Here are some points, one per row:
32:-50:-14:-15:47:7:5:56:19:70:18:24:-1:0:-4:7:72:23:-87:22:9:-1:29:-66:-41:-45:-59:-57:-9:26:13:-55:48:26:-37:70:16:4
4:-35:45:-30:33:30:33:33:23:16:104:-91:-40:-54:-6:5:16:41:-98:-36:-38:-81:-49:-17:-34:-18:75:51:13:-41:-15:57:90:-28:49:-36:-26:20
-2:44:68:-27:-46:-40:-36:-15:-1:-17:-35:-9:-23:0:32:39:-6:-27:24:31:-42:44:28:-8:-8:36:56:41:35:25:13:26:-19:-27:-88:25:39:-22
-54:-32:-11:-30:-27:28:-3:-12:5:-30:-9:37:16:-28:-77:-20:-29:-27:-84:1:-19:-9:20:-64:25:-16:-34:-25:-3:-24:-39:115:6:-27:-52:17:-12:48
-8:-36:-12:2:-18:-48:-27:-19:-36:54:48:-23:-59:12:-79:6:42:61:10:-42:2:-34:-79:7:1:8:12:-12:-40:16:17:-13:-39:-3:-15:123:51:43
-4:-42:51:-34:41:23:55:-31:36:-52:10:-9:10:66:27:22:50:-5:-68:-90:5:16:-27:43:-11:17:-22:88:-11:-77:-11:-16:-82:42:0:-41:-35:32
19:63:62:12:-67:-11:16:4:-28:-10:7:-35:-80:17:62:25:-10:-67:32:-26:29:38:-87:-45:-78:62:16:-24:-72:-28:40:-27:70:-19:70:-8:18:56
26:32:36:-15:23:-3:-18:-4:-44:-9:-67:-62:14:-42:-19:-49:19:10:28:-4:68:12:-21:-43:31:-61:39:-21:0:0:-13:-60:-9:6:-1:31:-51:39
10:3:-28:31:0:63:-44:-17:-6:-73:18:49:15:6:6:-82:-19:-5:-5:13:21:-5:-28:34:33:-37:-4:89:9:48:45:30:-26:55:-76:16:-7:-54
-9:61:9:-84:-12:-20:54:-5:-33:57:57:-57:-16:2:31:-2:-28:-25:-31:-22:-64:-17:-3:37:31:-29:-19:7:-17:58:35:31:-15:29:48:-87:-2:11
12:1:-98:17:-8:-28:1:80:-3:-107:10:-32:13:-35:31:24:34:-15:-35:-94:-14:25:29:5:68:-12:-1:10:-27:-83:-20:-32:-8:20:-28:-49:18:-22
6:11:-52:-41:5:-55:8:2:-16:-21:68:-13:31:-35:-38:54:19:14:-30:-26:12:16:-19:-43:1:10:-25:127:29:52:-25:-31:-54:18:6:-24:29:-48
-41:-23:25:37:21:-2:3:101:-10:-34:22:60:-5:-18:4:12:34:25:73:74:6:-11:-34:-12:30:-1:10:5:-15:89:-32:11:-19:-14:40:43:-30:33
47:1:21:88:31:-14:-67:-19:-7:38:32:-30:8:9:-6:58:-42:-41:2:16:34:116:19:51:0:-2:38:-36:34:23:-31:47:-7:54:-15:59:-45:36
-33:-22:-27:55:-30:44:-42:46:30:79:-37:39:31:20:26:42:-40:-2:8:-39:57:-17:-9:-4:-19:-8:-11:30:17:81:-38:-34:55:-79:-63:28:27:50
67:25:-7:0:-19:32:60:14:23:12:54:-7:-25:53:19:63:18:-8:-21:52:-13:-59:-35:18:76:-54:-19:1:36:-61:-1:-20:1:35:-52:-55:-48:17
-25:-10:-22:-14:29:14:12:-16:-31:44:36:-15:-38:-24:41:-25:19:25:-25:-7:73:18:32:-26:-46:-40:23:18:-34:-26:-6:22:-13:-30:22:-54:17:-32
35:-17:56:20:16:1:5:14:-40:-2:-67:-15:12:7:-12:56:-23:-17:-6:-20:-27:-31:61:18:35:-4:-29:14:-33:16:35:5:17:-70:75:67:-20:-29
18:-33:-30:-95:50:-7:39:1:-3:-29:32:-31:-3:-40:-85:59:10:-37:-6:-11:17:-60:-32:-32:-71:-11:14:-70:-17:7:70:29:43:26:28:-24:-42:6
5:8:-60:-32:19:41:-7:6:36:-52:-40:50:-47:37:10:-41:27:85:-2:1:-62:56:-16:-7:0:-10:19:13:5:5:1:1:9:12:12:18:4:3
11:13:13:45:14:-5:0:-68:48:-18:-20:-50:-27:-39:55:-1:-61:-27:23:-21:-6:-8:-58:-8:-44:-12:88:-96:-8:-3:19:-53:66:-39:19:61:7:11
-15:-4:7:35:-4:-1:-10:-4:-70:-56:-51:-6:-20:48:20:-59:2:-25:-39:72:-45:18:39:-18:40:64:-4:11:92:-37:-20:-4:-45:8:3:14:70:-43
32:-17:32:58:77:64:80:-47:16:-5:12:47:-24:-35:-16:2:-21:54:48:-45:-59:-16:-51:-63:-17:7:20:-83:-23:47:-44:-18:-24:-23:-24:-48:39:1
1:67:-4:53:-32:-3:-62:17:13:-6:7:55:14:5:-15:-1:4:10:21:-8:-32:-30:3:44:2:-14:-46:-1:-13:-47:-28:-24:19:-13:25:30:7:-32
-63:-35:-2:18:-1:17:24:-2:4:-29:18:2:-26:78:-22:-35:31:-87:11:14:60:-3:-20:36:19:36:2:-62:49:23:7:-33:1:-44:4:-41:-4:13
41:-65:66:49:-56:-56:64:19:-13:50:-4:42:-54:-20:-85:-71:-8:67:-61:-5:41:-2:3:-5:-62:-27:10:-56:-32:59:-45:-38:55:-17:-55:26:-60:18
20:-18:12:7:-52:47:11:-24:-6:21:-18:13:49:22:-29:-48:-76:22:53:52:21:66:45:69:2:6:-42:34:47:-7:11:-27:25:-65:67:75:89:49
-70:-11:-56:-38:8:62:87:-42:-31:96:-40:-39:-53:-52:-16:-41:62:-103:126:-40:-61:-22:58:73:-40:51:11:54:-25:-11:-127:-13:127:118:-36:86:-53:-24
-24:-29:6:-47:3:-66:-70:20:38:34:-50:66:-39:-21:-4:-2:-40:49:4:-24:47:-7:-6:74:69:68:28:-28:-6:79:-22:-5:84:7:3:-21:47:-19
-3:-73:44:17:-15:-17:-20:-66:-7:55:-35:-24:19:19:-47:52:23:33:0:-13:27:-65:-74:-40:16:-56:21:-38:-24:17:-74:-12:19:54:28:-40:2:-24
-32:45:-3:17:20:-7:57:18:50:75:40:-41:83:-11:-7:-15:55:30:-51:-3:-14:-34:-89:68:-51:-29:48:-47:-20:-27:-7:12:-31:-33:-25:7:-14:-74
37:7:30:-44:-27:18:-36:-71:-5:-6:-27:32:-1:49:32:65:19:-8:22:-19:36:-17:35:17:-82:20:32:-48:25:-2:22:9:19:-18:23:52:-11:-47
-35:-9:10:-5:57:-52:-52:-12:-45:-19:33:-4:-21:15:60:14:-28:-88:-14:-31:1:-104:40:0:-16:-15:-37:23:-66:19:-12:20:-6:-43:-35:-13:29:-24
-47:57:51:17:36:61:-36:68:-36:-19:-19:32:-22:-5:6:54:-61:-20:4:34:-11:21:78:39:20:20:-22:17:15:-61:25:-26:-111:60:-27:15:51:-19
-24:-33:-49:8:-58:5:-44:44:-43:-1:-54:41:2:84:-26:2:-99:-20:38:82:-9:111:-15:-19:15:-46:-4:-10:5:-16:-42:-4:2:5:27:58:1:-76
40:20:15:-10:30:-21:8:11:-29:49:23:39:57:36:-23:-41:11:6:-32:-43:-7:49:-7:22:6:46:35:-70:-6:22:-38:38:27:-42:19:-16:-11:10
-9:-11:20:20:-1:16:-1:-51:42:6:36:-24:17:-14:29:-39:54:26:-43:32:52:-7:28:-24:-31:6:19:-55:-36:73:-39:-4:27:73:41:8:48:43
36:-16:70:-16:68:-23:6:21:-25:23:9:-70:-17:-30:27:8:53:33:22:-43:-6:-25:-52:-40:16:34:4:25:50:-49:85:69:50:7:-20:-53:-14:-21
-14:73:19:6:10:5:7:-58:30:19:-26:40:-50:-69:-16:22:-37:-60:-56:10:7:10:-18:12:87:-4:-8:34:3:28:3:-27:-20:-8:49:23:-32:5
-55:-66:-46:76:-67:-12:-3:-7:-72:10:1:72:50:-90:47:26:21:31:-15:16:-25:33:-32:33:-4:-30:-62:-28:54:4:46:30:18:41:-12:-16:11:21
21:38:-26:59:-41:72:22:-7:-6:31:-3:45:30:-5:-65:-18:95:8:-20:-42:43:-19:6:-31:18:39:36:-26:-1:28:36:12:16:-15:47:18:-34:-18
-6:43:42:15:-14:-61:-42:-39:65:-14:-48:-12:-30:25:-30:58:-10:12:19:9:4:1:28:9:-90:-31:-35:6:-39:-11:-43:63:48:8:44:-46:0:30
-81:-9:-3:11:62:-52:-35:-39:-12:37:41:27:-26:21:29:-28:1:8:15:-17:-43:2:36:-21:-14:-53:5:18:42:-14:20:-46:-7:-47:35:-3:-97:19
-61:64:-9:-4:-20:21:10:3:3:-28:-15:-92:-27:15:-37:-24:-40:55:44:-38:22:-39:41:2:26:16:-65:22:42:-44:24:50:-58:19:-18:-60:10:-27
80:-26:-66:21:0:-67:16:-41:-49:-2:4:2:-37:15:2:-14:2:56:11:25:47:-66:16:37:-29:-6:23:-14:-37:12:-38:24:0:-34:12:22:-58:26
-37:72:29:-66:-3:-19:66:-18:-18:-41:29:23:13:-4:-12:80:-33:4:48:54:19:48:66:18:19:-15:-12:35:20:-45:18:-43:42:-39:-56:-14:47:-36
There is one direction along which these points spread out most. For each point below, how far along it does it lie, from 0 to 99? 50 is the average, and the first point above lies past it. One standard deviation of the points above along it is 16.
-11:-7:40:-21:-12:-61:-14:19:58:-33:-80:26:20:-44:0:-16:33:-62:78:80:-6:17:12:48:15:-7:-7:14:14:-29:-5:-13:-27:-48:-30:-8:16:25 31
47:56:-55:20:37:0:-16:-44:-48:23:-54:-5:-13:70:24:11:21:-39:6:47:-27:-27:-20:-15:0:-10:23:35:-17:-24:1:13:44:-25:3:-38:61:71 47
-7:-40:-41:0:13:0:43:30:9:11:-60:23:8:-32:57:-37:-41:-4:-17:22:71:59:-37:7:5:27:-64:8:-60:-5:-14:38:-15:10:-4:24:30:-21 40
-8:-71:-7:67:-37:-17:0:35:63:35:18:63:35:35:-10:-55:-23:-44:60:44:4:78:106:-47:64:-1:55:36:-63:-33:47:0:-48:33:14:3:43:-26 26
-3:-35:-3:1:-17:67:-122:-80:10:16:35:-112:3:-19:-3:26:4:32:5:125:-70:54:13:12:31:127:-76:13:-127:25:27:-70:43:-68:-49:-56:-99:-30 45
22:5:20:-41:-38:41:-72:28:-60:6:-5:43:92:-28:4:-65:0:21:31:-34:16:-1:7:3:-27:-29:41:-67:-42:0:-39:-44:-14:17:8:-7:0:41 51
-60:61:-64:-48:3:-21:61:24:18:-93:4:-15:87:24:84:58:-87:25:-12:27:-41:-58:52:-48:65:103:-1:70:58:-69:36:4:-104:62:-1:-10:-52:13 22
4:52:-28:6:54:-14:50:25:48:-76:-24:-39:87:68:-6:-37:-15:-3:15:-23:-65:11:-7:8:-6:-8:-45:39:25:22:100:15:-13:63:23:-27:-12:-16 39
104:-15:-37:-24:26:6:-10:18:51:11:8:3:19:-66:-36:-50:-39:-30:-15:-5:-33:-58:-28:0:-67:43:10:11:73:-54:24:-56:-91:57:8:-70:-12:8 54
4:-24:-38:-53:-28:36:33:-3:25:29:-55:-75:-66:-26:24:60:41:1:-13:-42:-62:-14:18:19:-17:-54:61:-23:-12:36:49:41:-62:-55:-7:-50:-19:19 62
34:-4:-39:-68:-66:13:-13:62:76:-54:96:27:22:1:54:-41:54:-7:25:-10:-11:0:17:-62:63:-7:-127:16:87:-15:-39:45:-96:34:-24:22:-1:-59 31
